Each path is a new rotation, seen through one point. The rows after it are directions, each followed by how far the rotation turns it, in degrees each step (0 if it stays put).
Each turn is a multiple of 5 degrees from 10 to 175, or 0.
Each row of a path follows its step; steps can be skipped.
path 1
step 0: [  1  13   8 -12 -25  13 -18  -8   0  -5 -14   4   7  -1 -20  -3  18  -2
  28 -11  -4  -3  40  -5  -8 -15   6  13  -2  -7  -8 -15 -23  -6 -14   0
 -12  -6 -14  -2  -6 -28 -14  18  -4   3  14   0  15 -15  12 -11  10  21
   3  -8  -5 -33  22]
step 1: [ -5   8  -8  15   7  13 -12 -28  -8   2  19   5  -2  -5  -8   3 -13 -11
  -6   9  18  17  14   2  -7  13  -4  12  12   1  -3  -9  30 -18 -23   9
   3  -8   7  22  24  -5  -1  17   5  20 -12  14  28   5  20 -10 -14 -13
  11  -7   2  12  39]
step 2: [  8  18 -22  12  -4  -1  20 -17  16  -3 -24  -6  -3 -11   7   9   1   4
  10   7   7  18 -14   0   8   9  15 -20 -12  -7  18 -11 -17 -32  -1   7
  13 -18 -25  -9  -1  12  -4  28  24  20   3  13  26  -3 -17   4   7 -13
  -6  -2  21  -1 -10]
step 3: [  8  -8  -9  10 -12 -32 -24  -2   5   6  -7  -3   7  -5 -14   1  16   8
   7  21  -3   8  13   3   5  -5 -11 -23  -3 -20  15  -7  10   5  -3   9
 -34  -4  22 -10 -24 -18  -5  14 -13 -22  -2  18  20  10 -30  10 -10 -12
   1  15  10 -11  19]
step 4: [  9   6   6  -3  12 -11  12  -5  22   3  16  18  19 -12   2   1  16 -14
  11 -14 -12  -8   4 -25   9  30  21  12  -2   2 -12 -17  10 -11   6 -30
 -20   0  14  -7 -19 -17 -19   1  12   6  -2  -1  18  11  17  -5 -28 -11
  21 -18   8 -10   5]
step 5: [  3 -21   4 -19 -23  15 -12  -4  -1   1 -21   9   8  14   0 -12 -16  -2
  16  21  20  -6  13   6 -14   3   0  15  -8  30  -7  -8  10 -40 -14  -2
  -6 -32  12 -13   2  -1 -10   3  20   3  17  -6  19  12  -4  17  10  -2
  22  -6   3   7 -12]
step 6: [  4  17 -19 -12  17   6  -7 -28   6  22  -2  23  17  10 -20  -3 -21  -9
  -6  -8  -5   7 -34   3  18  -7   3  -4   3  -6  17   7   6 -12  -6   0
   4  -9  25   6  29 -12   6  14 -14  -6   4   9   7  21 -33 -12  -4   0
  19   9  19   2  -9]
step 7: [ -7  20   5 -30  12 -13 -10  10  14  -5 -15   7   7  13  -7   8  -7  -5
  12 -18  -8  25 -13 -15 -16  -2   9 -24   5 -19 -11 -30  -1 -14  -1   3
 -17   4  -3 -22 -10  27   2  -5   6  -6  -8 -10  12  -5 -32  11  -7  -1
  -3 -19 -20 -23   3]
step 8: [  7   4  -2  -7 -17  -1  -9  13  -7  10  14  21   9  -4  -1  12  18 -11
 -15  19 -15   1   3   2  -6  12  19  -6  30  15  -8  -7  16   4 -20  -2
 -27   0   3  13  -1  20  -3   7  -3  -7  44  11 -11  28  -4  29  -9  -7
   9  -1 -16   5  17]
step 9: [ 20 -11 -12   4  18  -4  -3   6  14   8  17 -10   9  17 -11   8 -29  -2
  11 -14 -15   0   7  -7   0  32  36 -19   0  32  -2  -8  -5 -21  -4 -22
  15  15   2  -2  13  -7 -19  13   4  -3  14   0  -4   2   1   0  36   3
   7   8  -3   6 -10]
[ 2 -4  2  3  0  8  2  2  3  0 -5  2 -5 -2 -1  0  0  3  4  5  0  1 -9  3
 -1  2  7  3  5  5 -8  0  6  6  4  4 -4 -3 -2  1 -3  3  1  3 10  3 -4  1
 -1 -1 -2  1 -3  3  0  0  2 -2  1]  120
[ 1 -4  5 -1 -1  3  0  4  1  2 -2  0  3 -3  3  7  1 -2 -4  3 -2  5  1 -1
  1  1 -1  6 -9  1  3 -2  5 -4  2  5 -1  1 -6 -3  3  8 -2  1 -2 -5  3  1
 -2  6  3 -1  2  2 -2 -7  9  4  1]  115
[ -3  -6   1  -2   3  -7  -3  -5  -1   3  -4  -2   1  -2  -5   1  -1   4
   3  -1  -6   2   1   1   0   0   3   9   4  -3   1 -10  -1   5   2   2
   1   4  -2   2   1  -1  -1   0  -1  -7  -3   3   3   1  -2  -9   0   3
   0   6   0  -4  -6]  110
path 2
step 0: [ -2  -8  21 -25 -16   5   9  19 -11  -2  -5  26   1   4   5  20  11   2
  -1  28  -3  -6 -20   4  -8   4   8 -19 -11 -10 -25  -5  -5   5  10  21
 -11   5 -17  -2   2   2  12  -9   5  20   1  -1  22   3 -18 -15  40  -2
   3  -3 -16  -8  10]
step 1: [-12 -15   3  -9   9  -2 -10 -20 -14   2 -29 -25  -4   4   1   9 -19  14
  13  17 -21   5  33  -5  -9   0   7  -6 -13 -33 -21  -6  -1  15 -10  -4
   4  18   1  -8  32  -2  -7 -15   5   1  -8   4   6   0  -3  19  17 -13
  13  -3  15   1 -11]
step 2: [ 11  16  12   5 -16  -2  -5 -11  -5   0   2  11  12  -6   6  33  -7 -24
   7  -6 -14 -20  19   2  -2 -22   7   2   1 -19  14   0   6   4  -4  12
   0   3   9  -5   7 -21 -34  -9   4 -19  10  25 -25 -15   4 -19  11  -7
 -22 -11   5  16   6]
step 3: [ -2 -14  14  10 -16  10  -1  -8   5   1 -11  32  -1   2   6   0  25   4
   3  18  -1 -12   5  20 -14  28  -7  12  -1  -9  35   6  28  18 -22 -11
   8  -2   3 -15   0  22   5  -5 -14 -11   5   9   4 -15   2 -13  -3   0
  10  -9   3 -22  22]
step 4: [ -7  -3   1 -16  -7 -11 -17   1 -10 -17   5   3   8 -11   7   1 -21   6
 -32  30 -12  -1   2  17  -1  -8   6  28   0  21   3  16   1 -11   2 -15
  25  -1  -3  20  27  22  -9  -9 -15   1   4  15   9 -19  -5   2 -14   7
   8  16   0  -9 -23]
step 5: [  4  -2  12  -6   0  14   1  -3  -3  -4 -11 -11  10   0  -4 -11 -26  -4
 -18  -1   2 -24 -13  10  11 -18  17  -6  -8  10   5 -21  24 -10   6 -11
  23  18 -28   2  -2 -10  20  24  18   2  21   1 -21  -7  25 -12  14   3
  -6 -18 -11 -14  -7]
step 6: [-13  13  15   9  19  16   8   8  -9 -31  18   2  16  25   1  18   2   0
 -10  22  -5   7  14 -19   1  14  -3   5 -11 -14  -8  -9  -6  13  10 -12
   4  15  14  -3 -20  17  17  10  -3  -2  28  -1   5  14   0  -8  27  -1
  10  -2 -27 -10   9]
step 7: [-11   3  27   1   2 -27  12  -5 -17  -7  -9 -28   0   3  -8  13   4  18
 -21  -9   7   4  -7   9  10   5   5   1 -24 -16 -19   4 -12   4  -6   4
  -5 -26  14 -24  10   8   5  -2   2 -11   7  32   6   1   8 -10  19   5
  14   6  26   7 -20]
step 8: [ 40   4  31  15  19  -5  -3 -22  20  17  -6  -5  -3   6 -19   2 -11 -16
 -15  -7  -5 -23  16   9 -15  -6 -16  -2   2  -6 -17   3  -4  18  10   5
  15 -10   0 -11 -15  10   0 -17   0 -11 -10   4 -19 -25  -7   5   2  -9
  -8 -17  -7   6 -10]
step 9: [ 24  14   2  11 -14  16 -33  10  -7   9  13   7   0   2  22   1  -6   9
   4  25  11 -18 -19  27 -34   6  -7  -1   8   0  15 -11  -8  20 -12   5
 -10 -22  15   8  -5   1   5   3  -1  -6   8   4  16   8 -18 -16  20 -11
   2  -9  -8  -9 -10]
[ -1   7  -1  -5  -3  -3   3  -1   2   0  -6  -5   4  -3  -3  -2   2   7
   3   1  -2  -3 -10   3  -2   5  -1  -4   1   0   1  -9   2  -3  -5  -5
   1  -4  -5  -4  -2  -6   1  -4  -1   0   2   3   1  -1   4  -2   1  -5
  -2   4   0   2   5]  160
[-2  4 -2  4 -7  1  0  6  2 -1  5  9  6  6 -2  0  6  0  2 -1  6 -4 -2  1
 -5  1 -2  3 -4 -2 -1 -1  5  9 -2 -1 -4  9  0  0 -5 -2  3  0  1  2  3  1
  4  3 -2  1 -1 -1  1  2  1  1 -4]  115
[-7 -8  1 -1 -3 -4  4  5  0  1  1  0  2  1 -4  4 -5  1 -3 -6  1 -8  0  0
  2 -2  1 -2  3 -3  5  3 -8  3 -4  2  6 -4 -5  1  3 -1  3  1  5 -2  4  1
 -4  2 -4  1 -6 -2 -6  2 -1  5 -1]  130
path 3
step 0: [ -1  16  27  13   3 -10   0   0 -10  26   7  -7  -6 -33  -1 -12 -12  -7
   5 -21  22   3  35  11   6   2  -8   8   5  13  18  14 -28  -4   3  11
  23 -12   3  13  -4   0 -18 -11 -13  -2   8 -28 -16  19  -9 -11 -14 -18
   6  -4 -12  -5  29]
step 1: [  3  -9 -15 -17  -9  -4   7   1   0  25  11  11   8 -23   4  -1  -1   8
 -15 -21  19  -6 -17   4  11 -23 -10   6  -3  25  30   5 -41  22 -16  13
  26   4  19  -4   5   0   2  -4 -18  -8   5  -6  -2  31   9  -3  13  14
  21 -16  -2   5  10]
step 2: [ -2   2  16  -7 -12 -34   7 -16  24  -9  33 -12  -2 -11  11   3 -32 -16
  13 -14  21 -14   9 -14  11 -19  -8 -21   1  20  26   9 -33  10  -3  11
  18  -1   7  -3   5  21  -1 -13  -2  -9 -15  -8 -12  -4  -1  -7  -4   1
 -14  -2   3 -21  -2]
step 3: [ -6  15 -13 -19   4  11  -3   6  18  -6   4  -3  24   0  -7   5 -26   0
  -2 -11   8  -2  16   1  18  -3 -27   4  -8  35   3  -3 -44  19  -2  -6
  15  -1 -14  -5  30  17  23  -3  13 -23   8  -6  22   3   0 -21   9  -4
  14   4  13 -10  10]
step 4: [ -2  20   8  19   4   4  -1  24  18  -9  13 -12  -9 -20  22  -1 -16  -2
  23 -16  16 -16  16   0   2  14  -3  -7 -27  13  25  -2 -28  11 -17   4
  12 -14 -15 -16  12  -2 -10  -5   5   9  10   1  -5  -3  -7 -26 -14   8
  20  37 -10 -13   8]
step 5: [-22   4  14   8  -5   7  15  25   2   6 -19   1   3 -11   8 -13 -15  20
  -6 -15  24 -25 -10  17   1  12  -3  -1   8  22  22  -8 -35   5 -22  -4
  20  13 -18   3  15   3 -15  -5  -7 -16   5  12  13  19   4 -13  31 -20
   2  13  10   6 -15]
step 6: [ 17  15  16   4   6  25   7  -4  -4  -4 -10 -15 -16 -24  23  -9 -22  14
  -8 -28  23 -27  -4   8  15 -21   5 -27  -1   7  18  17 -19  -8 -25   5
  17  15  -3 -19 -10  14  -6 -29   5  -4  10   5   3 -21   2  -4  -9  -3
  -9  -1   7 -13   9]
step 7: [  0   4  -9  -7  -2   0 -12   0 -12  19  -5   2   7  16  32 -20   0  27
   4  -4  11  -6   0   8   3 -18 -22 -10  13  22  23  -1 -25  17 -15 -28
  23  27 -23   3  14  14  17 -23  -4  -5  -5 -10  14   1 -18   5 -13 -13
 -12  17  10 -11  10]
step 8: [ -7   7   6  22  -2  10 -21 -15  24   5  -8  -5   3  -8  29 -12  -5  12
  13  -1  -5 -10  13   3   6 -20   0  15  -8  -4  20   8 -14  19 -32   4
  24 -19   6  15  13  24   6 -22 -24 -16   7  13   8 -32   6  -2 -23  -5
  13  16   0 -15   6]
step 9: [-13  -5   7  19  12  -3   2 -19   0  18  13  -4  16  -1  27  -5  -6 -11
 -16 -29   4 -13 -14   9  -1  -2 -27  31   1  15   7   0 -30 -14 -25 -15
  -9   8 -31  20  17   6  -1  -8 -28   5   0   7  13  -6  -8 -12   0 -18
  16  10  -9 -10  -5]
[-4 -1 -1  3  1  3 -6  7  3  3  5 -3 -4  5  2 -1 -2  0 -1  6 -1  9 -2 -5
  3  3  0  8 -3  6 -4  1  6 -2 -2  3  7 -3  0  0  5  5 -3 -2  5  2 -1  1
  1 -2 -4 -4 -2 -5  5  1 -2  0  2]  80
[ 0  6  1 -6  1  3 -2  4  9 -3  4 -2 -3 -1 -1  0 -2 -3 -2  1  0 -2  1 -2
  0  2  5 -5 -8  4 -4 -6 -4 -2  4 -5  3  2  1  0  0 -3  2  1  6  3 -1 -1
 -1  1  6  0 10  1 -1  7 -1  0 -6]  40
[-7  0  0 -1  3  1  4  2 -1 -1  3 -2  1 -3  3  4  2 -2  0 -7  3 -1 -6 -4
  6  1  5  2  5  3  4  1  1  1  4 -2 -1  6  4 -1 -6  0  1  1  0  0 -5  9
  1 -2  6 -2 -5 -6  2 -5 -6  4 -6]  90
path 4
step 0: [  4  16 -12  -4  -7 -13  19 -16  16  24   1  -1  -5  13  12 -19 -12 -18
 -14  12   4  -2 -12  13   3 -27   6   7  -6  13   4 -21 -24  -9  -7 -26
 -15  -7   2  -7   9   7  21   9 -17  -4  -7  27  13 -19   7 -26 -10   2
   9 -11  10  -9   7]
step 1: [  9  15   1   7  -8  -2   3  -5   0  26   1  21  -9  24  15  -8  -4   7
  -7  -6 -11  29 -26   6  -8  -5  14  -5   2   6   8  -9 -18   9  14  13
  -7 -17  -6 -13 -12  -6 -21  17  14  -7  24  30  11 -22  13   8  -2  24
 -12   0  -8   6  17]
step 2: [  3  14  -4   6 -15  16   2   6  -4  11  12   4  -3   4  -5  -4   8   4
 -18  10  -9  21  -4   2 -16   3  13 -15  23 -30  -1 -24 -21   3  23 -22
   4  14  17 -17  -3   5 -12   4 -19 -22  10  12  20  12   0 -28 -18  -4
   7 -23  -8   7   8]
step 3: [ -4  -1   3 -19  -3 -10  -3   2  -7   8  14   3  -1  15  -4  -9  -9  11
  -4 -12 -14  21   4   9   7   0   1  -4  24  15  -2 -19 -12   4 -22 -35
  -5  13   6 -21  12  -5 -11  33   0  12 -13   6  28   3  19 -11  19  31
  11 -12 -12   6   1]
step 4: [-14  11 -12  14   0 -11   6  18  -1  13  -7   4   7  18  -7  13   5   5
 -14 -15   4  12 -18  20  -5   6 -28  -2   0  -5 -10  -8 -14 -21  21 -35
 -16 -12 -17 -18 -18  15  -2  17   0   9  -5  12  10 -12  -3 -12 -12  26
 -11 -19   4 -11 -14]
step 5: [ 14  22 -10  -9 -11  15   7 -19  -4  -6  -5   8 -11  30  -7 -14  25 -24
 -15  -9   8  18  -8   7  -1 -16  11  18  20  14   4 -15 -14  -5   3 -14
   1 -14   5 -20 -14   9  15  16   0  -8 -14  20  29  -7  -1 -10   5  -9
  -8   0  21  -6   1]
step 6: [ -5  16  11   9  -4  -4  10 -15  -1  31   5   7   4  25  -4  -4 -11   4
 -17  14  -4  12  -9  -7  -7   1  -9 -12  -1  -8   7  -2 -15   9  -4 -12
 -12 -23   9  -8 -16 -17  26   5   8  -6   3  22  25  -2   6 -15  12  14
 -20 -12 -11  32  28]
step 7: [ 15   4  -7   0 -29  -8   8   2  -8  -8   5  13 -22  24  10 -19  -1  -3
  -5 -13  -7  17  -3  -7  -5   6 -10 -11  18 -11 -21 -37   4  16  22 -17
 -21   2  -3 -16   1   9  -3   1  -1  -1   3  17   4   7  15  -4 -25   1
  -6 -23 -24  16   8]
step 8: [ -3  12   0   8 -11   2  10  13 -22   8  11   2  24  24   2  -2  -2  20
  11  -9  -5  32  -1  -9   0  19   8   8  23   9   6 -18 -17  12  -7 -35
  24   8  16  -9  -4  15   9  16  -7   5 -20  28   1   0  -6 -11   0  16
  -1  -3 -16 -12   4]
step 9: [-13  29   1 -18  11 -19   4   1  -1   6 -10  -3  -5  25  -2  -5  -5   3
   2 -11  -4   2 -11  25  21   3 -15 -10  -3  -7 -13 -14 -30 -13  10 -26
   2  15  -4  -9 -28  16  21  16 -14  -7 -12  12  10  -3  29   0  -7  16
   6   0   9  14   1]
[ 0 11 -1 -5  6 -2  0  2  2  2  0 -2  8 -6  1  2  2  0  5  2 -1 -4  2  4
  1 -2 -1  0  3  8 -3 -1  6 -8  0  1 -3 -3 -2 -6 -4  1  1  5 -2  5 -2  3
  1  2  0 -4 -2 -3 -6  4  2  0 -4]  70
[ 1 -5  5 -7 -2 -4  0  2  4  5  1  1  0 -5 -3  2 -4  1  1  5  5  2  0  9
 10 -4 -4 -2  8  1  5  4 -3  1  0 -1  0  2  0  2  5  1  7 -3  6 -3 -1  2
  0  3  5 -2  1 -1 -2 -1  1  3  1]  120
[ -3  -5   1   6   2  -2   7   5   1  -3  -2   1   0   1   2  -2  -4   3
   4   1   7   1   1   3   1  -3   0   0  -2   6  -2  -7   3   1   1  -5
  -5  -4  -2   3   6  -1  -1  -1  -4   5  -4   4   0   6  -2   4   0   2
   2  -4  -5 -10  -2]  90
[-4  4 -4  1 -1  8  3  3 -1  3  1  3 -2  2 -1 -2  2 -1  5  6  2  4  8 -2
 -2 -2  6 -1  0  2  1  4 -1 -4 -6 -6  3  3 10 -1  0  2  3  1  6 -2 -2 -3
  2  3 -3  0 -2 -8  5 -1  2 -3  2]  125
[ 2 -3 -9 -3 -7 -1 -2  8  0  2  3 -6 -7 -7 -3  4 -5 -2 -4  1 -1 -2  5 -5
  0  2 -3  2 -2 -2 -4 -5  5 -2 -7 -2 -4  1 -2  0  2 -2  0  4  2  3 -3  1
 -1 -3  0 -3  2  0 -2 -2 -3  2  9]  95
[-2 -1  2 -2  6  4  0 -3  2  3 -4  1 -4 -1 -9 -3  7 -3 -1  3  2 -1  3 -2
  4  2 -1  5 -9 -1  5  1 -1  5  2  0 -8  0 -6 -1  1  1  5  3  3  3 -6 -2
  4 -9 -2 -2  0  1 -4 -2  4 -4 -4]  65
